The rows of X fall into 4 groups and each row is roughly a mix of its group's hidden directions.
X (88 x 10):
[[-57 -32  31  19 -19 -18 -17  33  -4  23]
 [  3  55 -16  21   8 -53  14   9   8  34]
 [-40   0   5   2   0  56  29  36 -21  29]
 [-14 -28  25  -6 -28 -63   4 -11   0  39]
 [ 26 -15  -7  29  38  54 -30 -30  12   3]
 [  6  -4  26  14  -6  38  42 -12  51 -35]
 [ 55 -12  21 -19   6  28  25 -35  11 -37]
 [ -1   5  50 -32  28  41   4 -23 -36  14]
 [ 52 -18  -8 -26   4  54 -18 -31  -7   1]
 [-29   5 -30  16 -13  45  35  48  -3  21]
 [-22  38 -13  22  -7 -37 -27  17 -14  54]
 [-23   7 -23  48 -24 -39 -24 -43  -8 -11]
 [-26  26  -9 -39  46  35  -7 -11 -41   8]
 [ 35 -21 -10 -36  24 -37 -14  49  -9  23]
 [-22 -14  -1  31 -33 -51  37  -6  33  20]
 [-32  53   8  44 -18 -38  10  17   8  -8]
 [ -1  -2  39  -7   4  49 -27  19  -1 -56]
 [ -2  -2  41  54   6  34 -43 -11  14 -15]
 [ 36 -10 -35 -28  20 -46 -20   3 -38  20]
 [  3   5 -15  42 -21 -33   3  49 -29 -37]
 [  3  -8  16  12 -19   4  59 -47  37 -14]
 [ 26 -18 -31  -4   2 -28  30  40  -4  54]
 [  1 -37  33 -42   8  -9 -42  30 -24 -21]
 [ 23 -54  -3  -6  -3  47 -19   4 -22 -39]
 [  7 -27  47  28  16  22 -52  29   0  -9]
 [-31  54  10  42 -24 -36  11  17   7 -11]
 [ 12  28 -39  12  30  39 -34  27 -14 -32]
 [-19  38  25   4  10  -1 -16   3 -37  63]
 [ 27  47  -9  -7  13  51  30  -3 -21  32]
 [ 12  10   5  17  46  24   6  70   3  -1]
 [ 25  18 -30   5  29  30 -48   3 -20 -43]
 [  2  30   4  51  -8  55  13 -16  27 -19]
 [-10  25  21 -34   8  20   3 -51  34  39]
 [  1  54 -44   3  10  31  19  17 -18  35]
 [ 48 -16 -27 -41  28 -33 -11   9 -29  15]
 [-39  31   5  61  20 -29   0  11  22   6]
 [ 12   8 -41 -49  -5  -9  54  28  -8   2]
 [ -9  13  24  24   1  50 -37  -2  15 -51]
 [ 46 -50 -20 -15  23  41 -20  -7 -16  -6]
 [ -1   5 -12  47 -23 -25  -1  47 -27 -42]
 [ -3   2  -8 -35  37 -31 -42 -39 -12 -33]
 [-33  28  23 -10  21  22 -10   6 -44  52]
 [ -9  56   7  44  16   3  -8 -30  33  24]
 [ -6  31  20  29  31  50  -4  23  15 -40]
 [-30  34 -16  23   4  58  31  27  14  -6]
 [ 31 -26  13 -22  13 -38 -60  21 -14  -2]
 [ 22 -16 -38  30 -34 -24  15  16  45 -28]
 [-12  10 -30 -62 -21 -27  30 -27 -15 -13]
 [ 33  30   6   1   7 -56 -38 -37  -2  13]
 [ -9   3 -29  35 -19 -44 -16 -56 -14  -8]
 [-55 -48 -14 -13   6  18   3  26   5 -38]
 [ 45 -36   1 -24   3 -57  23 -18  12   8]
 [ 36  -2   1  25 -15  59 -26 -17 -12 -38]
 [ 38 -21 -26 -31  18 -52   6  23 -15  28]
 [  8   6 -24  46 -33  -1  21 -44  20  39]
 [ 24 -27  11  63  -9   8 -15   7  15  46]
 [ 27  -6  19   5  14  41  20  13  49 -47]
 [-55  -1 -41 -13  19  37  10  34 -16  -3]
 [ 64 -14 -40 -16  30 -28   6  -2   1 -17]
 [-21  25  29  22   7  46 -15 -45  36   2]
 [ -7  20 -42  22   6 -12 -55 -20 -42 -11]
 [-15  -1   7 -28   3 -15 -51   9 -54  36]
 [ 20 -19  -8 -11  31 -19   7  69 -11  32]
 [ -2  28 -41  27  -8 -18  41 -34  15  38]
 [-38  -1  36 -23 -54   6  14   5  -8 -40]
 [ 24   2  -2 -66 -43 -16  22   5 -25  -3]
 [ 33  -9  -3  58 -13  36  13  25  23  28]
 [-24  28 -14  35 -21 -25  -9  34  -6  56]
 [-41   9  -3  45  42 -36   1  12  25  25]
 [-13  -7  67 -20  -7  50  -2  -2  17 -12]
 [-19 -12  30 -25 -26   3 -38 -48 -10 -40]
 [-13  36  20  -2  12  34   8   9 -38  58]
 [  1  24  25 -12  13  61  28   2 -30  36]
 [ -6 -18  34 -16  43  -8 -42  47 -18 -14]
 [ 15 -12   6  70 -17  10 -12 -21  21  39]
 [ -4  16  29  24 -21  31  27  27 -13  59]
 [ 22 -65  -7 -23  24  43 -16  -5 -10 -10]
 [ 43 -14  -1  -6  -4  65 -24 -31  -7 -18]
 [-33   3  13  15 -22   5  64  15  37  24]
 [  5  14 -19  56 -24  10  20 -41  26  31]
 [ 48 -38 -11 -29  10  49 -17 -21 -11  -2]
 [-23   4  35 -17 -10  24 -34 -31  -4 -57]
 [ 10 -33  -3  -2  16 -51 -18  24 -14  54]
 [ -2   2  16  32 -13  30  31 -24  49 -43]
 [ 55  -5   3 -23  13   8  10 -43  14 -46]
 [ 42  12 -31  -2  34  28 -31 -10 -15 -46]
 [ 38  30  -6  20  18  44 -23 -45  17  16]
 [-31 -19  36   7 -38 -46 -13 -32  -5  26]]
In each list below, one row fits none of the groups, and each other row fits one group, some only roughly. Which row is it?
  * Z217: [ 28  -4   7  17  17  47  10  64  11 -16]
  * Z973: [-24  -1   7 -45  40 -51 -20   9 -28  -1]
  * Z340: [ 21  11 -43 -20  17  14  67  -6 -11  13]
  * Z625: [-24  20  13   9   6  59  13  51  25  -9]
  * Z930: [ 32 -38  18 -18   5 -56 -26  28  19  -1]
  * Z724: [ 14  14 -38   3  23   0 -62   6 -40 -18]
  * Z499: [ 42  35 -24 -19  25 -20 -24 -42   5 -28]
  * Z543: [-18  53 -23 -24  45  -6  27  12  -5 -30]
  * Z823: [  9 -21  13   2 -39  53 -10  -4 -13 -53]
  * Z367: [ -9  34 -40  19  29 -35  33   1   7  42]
  * Z480: [ 38 -16 -38  19 -28   2  42  18  14  40]
  * Z854: [ 43  46 -28   6  23 -10   1 -15   7  49]
  * Z731: [  3 -11  23 -48 -15 -59  17 -24  -9  23]

Z731
  * Z586: [ 42 -29 -11  16  -8 -56  14 -23  31 -15]
  * Z770: [-55 -42  13 -31  28 -17  13  -2  21  23]
  * Z892: [-19  -1  20 -10  23   5 -58  30 -22 -45]
  * Z529: [ 23  57 -14  10   0  17  11   5 -20  56]
  * Z326: [-32  -6  16 -23 -24 -20  30 -34 -25  51]
  * Z620: [-19  25  -3  -9   7  64  54  -3   3   6]
  * Z776: [-13 -32  52 -14   9 -38 -37 -29  -6 -17]
  * Z813: [ 21  14  71   2  -4   9   1 -22 -17  40]
  * Z716: [ 38 -37  50 -34   4 -11 -31 -19   2 -15]
  * Z732: [ 31 -40   5 -23 -41  45  10  32  -1 -16]
  * Z761: [-42 -63  33 -10  -3   1  -9   7   5 -33]

Z892
  * Z85: [-36  -1  24  53 -15  24 -12   9   6 -49]
  * Z18: [  4  -5  -5  -1 -61  21  10 -59  10 -17]
  * Z648: [ -3  18 -34  21  41 -41  20  20  -4  45]
  * Z207: [ 68  26 -27 -27 -15 -13  10   3 -28   6]
  * Z166: [ 48  42  -4  39  -7  37 -17 -28   0 -10]
  * Z779: [ -7   3   9  65  34  18  -1  10  33 -34]
  * Z99: [ 33  34  45  -1   2  18  10 -13 -16  55]
  * Z108: [ 26   7  -6  42 -34  56  25  -6  25  -6]
  * Z512: [-19  46 -23 -22  36 -23 -34 -14 -32  21]
  * Z154: [-28   7  41  -8 -17   6 -45 -35 -42  18]

Z779
  * Z165: [ -9 -20  45  30 -34  25  28  28   3  37]
  * Z647: [ -9 -28 -10 -42  44 -21  11  -9  16  51]
  * Z67: [-23  23  19  38 -41   1  -6  23 -11 -54]
  * Z679: [ 34 -11 -49  -2   7 -41  33 -34 -12  15]
  * Z557: [ 16   0 -38  21   5 -17  51  33  44  -7]
  * Z451: [  2  15  18  72  26  29 -15   9  21   7]
  * Z769: [-28  -8  39   3   3 -13 -55 -46 -10 -19]
  * Z259: [ 16 -17  15 -25  12  34  -1  65  -9 -34]
  * Z117: [15  5 23 37 37 31 -7 60  7 -9]
  * Z920: [ 19 -39  39   2 -19 -52 -29   8  28   1]
  * Z966: [-34  15 -28 -19  23   3 -49 -31 -40  14]
  * Z592: [-53  10  31  17 -39 -17  10  23  -2 -40]
  * Z372: [ 56  -7 -28 -23  42   2  -9  36   2 -20]

Z966
  * Z363: [ 14 -50   1 -29 -54 -22 -12 -29 -10  14]
  * Z121: [ 27  30  -3  35 -26 -56 -17  -3  12  32]
  * Z994: [  5 -19 -13  -3 -32 -34   8  51 -38 -36]
  * Z810: [-16   2  26 -63  -9  19  14 -39  18  27]
  * Z201: [-33  14  -4  -4  -4 -42 -13 -69  -5   4]
  * Z452: [-10  14  34  31 -24 -32 -16  15  -9  59]
  * Z539: [  8  26  -3  34 -31  20  27  30  -2  56]
  * Z69: [ 40   2 -35  17  25  -1 -43  15   1 -48]
  * Z998: [ 22  23   0  61 -14  32 -26  -5  -6 -38]
  * Z652: [-40 -26 -13  22  12  61 -20 -27 -15  -4]
  * Z953: [ 25  -6   1 -75  -8   5  14 -25  -1  31]
  * Z342: [  7 -34 -26   0  -5  32  37   9  31 -52]

Z652
  * Z2: [ -2  26  23  13 -56  30  -8  -4 -11 -50]
  * Z6: [ 21 -24  13  32 -48  56  -6 -10  18  -8]
  * Z10: [-6 51  4 -5 19 -6  9 39  7 58]
  * Z243: [ 14 -14 -47 -24  13  14   8 -15  21 -63]
  * Z617: [-16 -50  13 -36  19   8  -9 -14   6 -56]
  * Z902: [ 53 -21  15 -46  20  20  30  -9  17 -20]
  * Z952: [ 24   8 -12 -19 -13  52  45  39   8 -21]
  * Z60: [-19 -46 -18  -3  20 -38  14  53 -19  -9]
  * Z530: [ 38 -19 -34 -17 -22   7  47  46   3  13]
  * Z465: [ 52  -2 -27   5  32  12   7   8  33 -48]
  * Z787: [-30  12   5  13 -21 -12 -12 -77  11 -12]

Z10
  * Z171: [  7  -5  18  51 -35  42 -15 -38  22  -6]
  * Z699: [ 44  18   2 -41   1  30  -5 -45  10  35]
  * Z95: [-28 -14 -12 -24   2 -59 -28  34 -13  29]
  * Z324: [ 21 -35  40  -3  -4  39 -35  36  -1 -27]
  * Z667: [ 39 -14  11 -34  32  20 -23  54  11 -15]
  * Z106: [-50  30   8  19  -8  52   8  37   9   7]
  * Z407: [ -6 -11  -5 -49  40  41   4 -23 -15 -39]
  * Z886: [ 49  -7 -16 -47  25   5  48   6 -11  12]
  * Z925: [ -2  27  -9 -22  35  27  29  55   3 -32]
  * Z844: [ 28  -8 -15 -12  -2  30  38  68   3  -6]
  * Z266: [ 40   4 -30  -2  38  14 -22  49   8 -31]

Z95
  * Z237: [ 69  12 -31 -28  11   2  -5 -15 -14  31]
  * Z663: [ 43   8   2  31 -30 -57 -12 -10  29   8]
  * Z649: [-50  28 -10  -1  -4  31 -23   2 -53  22]
  * Z978: [ 46   7 -55  15  27 -11   2  18  22 -32]
  * Z279: [-15 -13 -65 -13   8  14  11  13  21 -49]
  * Z869: [ 20  50  14 -11 -38  45  -1 -35  10 -10]
  * Z447: [ 48 -12 -20 -62   2  -3   9 -11 -14  32]
  * Z30: [  0 -32  38  -5  -8  62  40   9  -2  -7]
  * Z843: [  5 -17  -2 -10  -1 -33  26  74 -24   1]
  * Z287: [-50  -3  24  -9 -28 -26   2 -19 -24  51]
  * Z44: [-20  62  23  47 -13  13  -8 -22  18  -3]
  * Z234: [  2  -9  19  39 -41  24 -19 -55  17 -14]
  * Z170: [ -5 -26  32 -33 -10 -43 -16  30 -10  46]

Z843
  * Z255: [-31  28  39   5 -44  38   1 -25   6 -27]
  * Z276: [-12   5 -33 -11 -11 -55  18 -40  -6  41]
  * Z632: [-39   9  38 -28 -13  29  -5 -25 -40  34]
  * Z606: [  4  33 -34 -24  28  54  32   1 -24   7]
  * Z990: [  1 -11   7 -45  -3 -38   5 -16 -43  48]
  * Z322: [-71 -23  18   7   1 -17 -27  24 -18  18]
  * Z969: [-49   9  14  -6 -28  17  15 -52  28 -26]
  * Z600: [ 23  -1  13  32 -31  65   5   2  19 -27]
  * Z573: [-45  25  21  54 -20  -8   0  15   7 -37]
  * Z934: [  7  11 -22 -32  32  62  28  -7 -17 -21]
  * Z83: [ 45 -21  26 -10  25  -4 -43  23  17 -41]
  * Z459: [ -9  37 -28  13  17  59  -9 -23 -23 -29]
  * Z850: [-12  -4   0 -25  55 -40 -10  46 -20  13]
  * Z986: [ 15  17 -25  31 -24 -61 -29  -1  29   6]

Z969
  * Z916: [ 20   6  -9 -26   9  37  33  61  -1 -26]
  * Z555: [ 28 -21 -33   3 -21  28  45   4  36 -37]
  * Z545: [  4  12 -12 -45  18 -40  21  -4  10  57]
  * Z889: [ 60 -26 -25 -24 -17  16  -6  13 -38 -21]
  * Z626: [ 37 -26  12  13  -5  42   6  63   7  -1]
  * Z254: [  9  27  30  -6  19 -44 -36 -36 -25  30]
  * Z443: [  9  28 -25  -1  30  21  47  55   6  -1]
  * Z39: [-31 -29  -6  52 -33 -30 -36  12  -8  11]
  * Z40: [ 23  12 -32  43 -17  29  47  -1  28  21]
  * Z558: [-20  22  10 -58 -21 -35  33  -1   4  32]
  * Z176: [-23   6  30  -9  -5  12 -54 -44 -39  -9]
  * Z534: [27 12 -7 50 16 36 24 43 21 18]
  * Z298: [-42 -21  61  -9   5  13 -14   5 -30  28]

Z39
  * Z335: [ 34 -11 -33  28  -5 -42  28 -21  34 -29]
  * Z926: [ 39  29 -46  12  -3 -51 -18 -15  15 -12]
  * Z208: [ 53 -14 -21 -14  35   0 -13  39  17 -37]
  * Z541: [ -3 -20  20  27 -21 -32  36  -4  59 -20]
  * Z109: [ -3 -16 -10 -48  32 -34  19  -1  10  52]
  * Z624: [-49 -12 -16  15  -8 -56 -37  21   0   4]
  * Z693: [  5  -5 -30  11  57 -33   4  10  12  49]
  * Z945: [-15  64  17  47 -24   3  -9 -19  13 -14]
  * Z622: [  2  24 -20 -20  23  37 -27  55 -29  14]
  * Z962: [ -9 -19  -2 -63 -35 -24  -5 -34 -20 -20]
  * Z225: [  3  -1 -16   4  49 -38   7  44 -12  43]
  * Z12: [-17 -42   3 -59  -5 -31  25  26 -12  10]
  * Z509: [-19  24 -38 -36  14  49  23  30   0 -19]
  * Z425: [ 22 -55  38  -2 -17  12 -45  24  -9   1]

Z509
